A single turn carries every row of the set below to another of its rows. Some are shown first; where does it send the rows asked next?
Zug: [-33 -38  14  23 -26 -18 -38 -11   2 -16   3  -5 -19  -1]
zun: [-23  -5 -33  23  -6 -10 -43  -3  34  40  -3  25 -19 -14]
Zesav: [ -1 -26  -4  26 -18 -19 -32  -8  23   9   2  11 -32   1]
Terud: [-74  14  -7  15 -23  -9 -46  -6   4  10   7  -8   8 -38]
laval: [-12 -40  -7  28 -20 -17 -37  -7  23  13  -3  16 -29   5]
vun: [-77   5  -9  17 -20  -8 -49  -1   7  15   7  -1   9 -44]
pabaf: [-17  -6 -24  29  -1 -12 -43  -1  32  38  -1  27 -26 -11]
puzu: [-69  10  -1  27 -20 -13 -48  -3   0  17   7   4  16 -36]
bovif: [-71   1  -6  15 -21 -10 -48  -6   1   6  11   1  16 -44]
sudub: [-50 -17   6  20 -32 -22 -40 -13  -4 -22   9 -16  -2 -26]
rolu: [-25 -28  12  16 -36 -22 -29 -13   8 -15   6 -11 -19  -9]
pake: [-22 -17   3   6   6 -10 -60  -4   3   3  19   2   1 -44]
Kel: [ -2 -28 -17  19 -14 -15 -38  -3  28  11  -4  13 -30   4]
soka: [ -9 -25 -10  32 -17 -13 -32  -4  28  18  -7  14 -36   5]
Zosi: [-28 -23 -16  20  -5 -34 -64  -1   2 -10  -6  -1 -18 -44]
vez: [-18 -33   8  13 -29 -14 -38  -8   9 -17   2 -11 -23  -4]
kome: [-27  -7 -23  29  -5  -1 -38   0  35  45  -4  31 -19 -13]
rusiv: [-57   7 -21  20  -7   0 -47  -1  22  38   5  22   8 -38]
vugi: [-51   7 -24  32 -14 -10 -45  -1  18  45   3  27   6 -33]
dez: [-55   9 -27  26  -2  -7 -52   1  23  43   0  19  -4 -35]
venol: [-31  -4  17   0  -9   8 -39  -2  14  30  32   7  -3 -31]
sekid: [-45   3  10   9 -31  -1 -18  -3  25  40  20   9 -30 -21]
nirek: [-55  18 -31  21 -11  -6 -48  -3  21  39   3  15   1 -33]
sege: [-61 -13  16  23 -27 -18 -41 -10  -9 -12   5 -10   2 -22]
tubek: [-54 -10  12  14 -34 -13 -41  -9  -1 -18  10 -20  -3 -21]
kab: [-51  -4  -9  20 -41 -26 -23  -1  27  27  -9   9 -48 -18]
fab: [-61 -13   9  14 -37 -16 -36  -8   0 -13   8 -16  -1 -31]
Soz: [-22 -18 -27  32 -13 -12 -41  -2  33  43  -2  32 -15 -11]
Mose: [-20 -31   5  28 -30 -24 -34 -10   8 -15   1  -7 -27  -4]
Suv: [-42 -18 -21  26 -27 -42 -47   0  16   0 -21   5 -43 -31]

Kel goes to vez
sekid goes to kab
Zesav goes to rolu
And these:
Mose goes to sudub
vugi goes to Soz

A single turn carries every row of the set below to another of its rows. Some are shown first; where does it send the rows asked next?
Fibov: [  8  -9   5 -10  18  -2 -15  25   9  14  -4   0 -11  -7 -21  37 -14 -17
  -9 -32 -61 -31  15 -12  13 -31  21 -30   4]
beru: [-20  41 -25   8  24  39 -12  17  17 -29   3  31 -13 -13 -10  17  -9 -14
   4 -13 -32 -21  -4 -10  23 -21 -23 -28  -6]
nadeb: [-14 -23 -10  17  14  15  -4  10 -30  -1  -7  15 -18 -25 -12  64  -3 -29
  -2 -16 -10 -19 -18   3 -38 -13  18 -17 -24]
Sokud: [  3  29  -6  -8   9  24   2  26 -20   4   3  19 -34   8 -15  41 -38 -28
  17  -6 -35 -33  -6 -11 -12 -40  -7 -23  18]
goro: [-23  -8 -23  -6  20  10 -25  26  11 -15  -2   0 -16 -20   4  19 -18 -11
  -5   2 -48  -3 -10  -3  17 -28 -10  -1  11]
Penu: [-10 -23  -2   6  38 -20 -18   2  12  -8 -12  -1  -4 -19 -12  47 -27 -32
 -13 -12 -32 -15  18 -17   2 -27 -20 -22 -33]
Vom: [-22  26 -18   4   7  33  -5 -18 -30  10  -8  18 -22 -25  -3  65 -12 -32
  21 -20 -34 -24  -2   3 -26 -17   2 -29 -34]
Keka: [ -6   0  -7   2  27  16  -4  -6   4  -7   7  45 -22   1  21  15  16 -41
  50 -12 -23 -25 -10   7   1 -25   2 -26 -14]
vakil: [-11   6 -13  -7  32  27   4  12   1  24  -6  44   1  -3   1  31 -14 -34
  16 -15 -34 -64  -1 -15  13 -14  -7 -57 -25]
roge: [ -8  47 -21  -3  -4   8  -9 -25  11  18  12  23 -15 -11   6  42 -12 -12
  18 -32 -50 -23  -3  -4 -25 -21 -15 -36 -12]
las: [ -7  17 -14   3   1  14  -7   8   7   0  21   0  -5   9 -22  31 -47 -29
 -34 -28 -41  -5   4   2 -12 -20 -14  -9  -8]
Dema: [ -9   5  -4   9   5  -6  -7  26  21  -5  37  30 -32 -11 -10  19   6 -25
 -16 -26 -40 -35  -2   6   8 -50   4  -6   7]
Koleg: [ -7 -33 -38  30  15  15 -15  -4  10  14   5  11 -19  -3  -8  44 -22  -4
  21  19 -44 -15  13 -25 -26 -31  -8 -24  -2]
zipez: [  6   5  20  35   5   7  12   2 -19 -10 -11  28 -22 -28 -21  31 -14 -29
 -14  -9 -18 -19   6 -10 -19   7   4 -22 -35]
baked: [ -7  -4 -25   5  14   1 -13  16  30  38  29  28 -23 -26 -12  51 -10  -8
   4  18 -47 -26  20 -11 -20 -21  11 -16 -18]
Duza: [ 12  23 -13   1  20  12 -12  17  10   4  30  44  -7 -37 -15  44 -11  -4
   5   5 -39 -45  10  20  -2  -4  10 -18 -34]
vad: [-18   3 -19  23 -28 -13   5  15  25  -4  14  19  -2   0 -11  41 -14  -8
  27 -20 -52  -8 -11 -23 -10 -31   8 -22   7]
mig: [-38 -11 -25  21  14 -13   4  -9   6  -4  20  51 -25 -17 -15  42  11 -32
   1  -1   3 -34 -11  -5  -1 -13 -14 -41 -23]
Kif: [ -9  -9 -38   0  24  19   3   8  -2  -2  -1  30 -30   2   1  24 -20 -51
  24 -39 -20 -18  24   2  -9  -7 -32 -41  -9]
beki: [-24 -18 -18  25  30  11  -8  -8  10  -8 -14  36  -9 -26  12  19   8 -53
   0  -9 -49 -14 -12 -20  -5 -20 -14 -23 -45]
Mudop: [-18 -21 -17  15  14  20   9  -1 -18  23  -8  47 -14  -4 -28  39 -17 -56
 -12  -5 -41 -30   5 -40   6 -20  -1 -27 -19]
visad: [-15 -27 -11   2  17  19  -2 -29   1  -6   5  30 -12   2   7  19 -18 -44
 -10 -15 -15 -54   8   2  -3 -20  19 -38 -37]
san: [-22 -21 -21  -2  25 -11 -15   6  -7  -9  19  16  -3  -5 -23  20 -35 -22
  -6   5  -6 -37  10 -15  -1 -42  26  -9 -20]
bop: [ 10 -28 -16  40   0  39  -5 -16  -3 -23   0  29 -11   3 -13  43 -16 -15
  14  -5 -47 -24  -6  -9 -18 -19 -28 -25  -6]
Bapon: [-17  -1 -12 -26  18  11  -5  43  30  17   8  24 -10  -8   1  36 -15 -28
  19 -21 -39 -24  -2  -5   3 -14 -36 -30   4]
ribam: [  3 -17  -5  26  15 -14  -8  16  -2  -1   3  23  -1 -14 -16  47   3   2
 -20  -8 -14 -18 -37 -17 -26 -16  10 -19   3]
sato: [-10 -25   4  18  11   4 -10 -22  -4 -15   4  16 -32  -6   4  31  -5 -35
 -26   5 -35 -23  -5   3  21 -40   5  -1  -5]
nogo: [-17   2 -40  41  27 -17 -10  -6 -15   7  16  17  -2 -11 -13  23 -10 -20
 -33 -20 -36 -20  -4   8  16 -17  -8 -28 -23]
zizeg: [-34   0 -37  -5   2  28   3  23  -5  -7   2  43 -37 -17  -8  21  -7 -29
  23  -3 -23 -46 -16 -18 -29 -21  16 -45  -3]
Pebi: [ -9  13   9 -28   7  37 -11   9  25  -8   7  26  -3   6 -15  24  -6 -15
  25 -12 -29 -27  -5 -11  11 -18  30 -28  -1]
gare: [ 11 -15  -7  26 -10 -20   8   9 -22 -29  -3  10  -5 -17 -14  23 -27  -3
   7 -11 -30  -7  -2 -16 -11 -17  12 -26   0]
mamon: [-18  25 -10  35  22  13  -1  12   5  20  -3  24 -30 -18  -2  30  -9 -36
  16 -28 -25 -33  15  11 -33   3  11 -25 -45]
mot: [  4  24 -23   9   9 -20 -17  -3  22   5  14  19   4  -6  -1  24 -11  17
  -2 -21 -32 -20 -24 -15 -23 -21  -4 -31   7]
sis: [-33  42 -22  32  13   4  -7  12  25  17   6  23  -9   1  -6  50 -14 -12
  45 -10 -34 -27   0  -8  -7 -23   5 -23 -22]
nak: [ 23  -4 -12  18   5  31  -6   3  -5 -30  18  42  -6 -19 -10  31 -12 -15
  10 -26 -44 -42  -1  30 -14  -1 -10 -25 -25]

Koleg goes to Duza
Bapon goes to visad
Mudop goes to Dema
And these:
zizeg goes to nogo
zipez goes to vad
mot goes to Vom
Fibov goes to Keka

